In the rows, 128 means zero.
First come named turns, each shown by rows before and after it. For each pair of rows after them, which turns, in which order, take the first row to the second? The first pair is done for you.
H:
[116 112 137 160 115 134 114 110 138 141 114] -> [110 116 135 157 117 147 114 126 128 122 108]
[107 118 117 152 124 153  78 135 131 134  85] -> [117 131 130 140 132 182 100 165 116 118 102]
[138 111 161 130 142 123 147 108 122 161 162] -> [124 101 148 141 130 101 124  93 132 162 131]
E:
[148 116 126  97 123 116 141 101 138 117 143] -> [152 122 123  94 124 132 143 123 131  97 138]
[155 145 159 123 150 143 154 130 127 145 181] -> [147 152 103  99 126  78 126 110 161 132 139]
[125 110 112 133 137  63 126  83 161 158 142] -> [122 145 100 111 140 136 145 179 115  61 110]
[ 94  99 145 188 116 135  96 118 124 133  84] -> [ 92 106 135 184 110 136  97 131 116 115  73]
B:
[125 142 103  99 112  92 131 135 142 143 143] -> [110 121 111 133 104  96 108 125 132 150 115]
[159 158 118 106 152 127 152 158 118 120 128] -> [158 146 109 108 144  90 139 119 140 151 130]
[131 112 132 148 126 117 150 102 113 163 141] -> [126 107 144 156 130 136 147 117 103 153 135]
[144 150  89  92 115  95 136 139 148 108 113] -> [126 129  93 117 105  81 115 118 153 128  94]
V:
[127 123  87 121 110 117 119 114 126 145  95] -> [144 142  84  99 117 118 143 122 127 136 115]
[129 165  85 120 134 101 140  88 131 160 130] -> [144 174 102 111 149 126 163 110 124 155 155]
[126 151 109 106 135 151 130 129 115 125 142] -> [116 145 122 121 134 162 127 127 107 129 138]
T:
[152 166 117 106 123 151 164 167 120  85 132] -> [109 124 104 158  92  95 105  95 146 134  80]
[ 95 119 176 127 140 132 137 156 106 158 155] -> [ 86 136 135 104 131 121 124 181 105 111 115]
[126 135 113 115 123 142 115 152 120  98 108] -> [117 107 133 150 125 127 104 108 129 147 121]
Then:
(2 to 3 turns a pair)
[110 103 151 158 115 146 104 105 140 127 111] -> [133 141 112 101 116 128 125 140 150  80 111]
V T T
[125  85 171 194 121 130 122  95  97 182 132] -> [107 110 112 161  94 129 101 150  89  94  50]
H T T
[133 104 122 149 104  64  86  72 164 180 140] -> [171 137 184 127 147 162 157 151 115 144 212]
E B E
[187 171 120  56 168 105 186 133 140 129 210] -> [132 165  90  86 132 152 139 201  96  28  96]
E B E
[104 152  64  86 122  94 117 128 132  99  84] -> [128 127 163 130 163 155 164  99 107 174 183]
E H
[139 132 108 122 124 101 113 122 140 115  94] -> [129 124 137 147 127 149 120 143 115 104  99]
B E T
[174 135 108  94 131 130 147 180 125 106 153] -> [169 100 158 139 137 140 143 135 122 160 175]
E V
[107 116  93 119 117  54  89  92 158 145  92] -> [135 149  76  76 126  61 122 119 162 116 111]
V H
[119 113 175 165 122 183 123 149  92 126 124] -> [167 162 119  78 130  97 146 121 151 142 170]
E V V
[142 131 149 137 134 129 172 124 128 181 198] -> [121 152  63  96 100  71 132 138 153 117 118]
T B
[151 163  67  57 120  66 129 115 174 107 126] -> [145 171  92  66 127 145 147 185 123  52 115]
T E
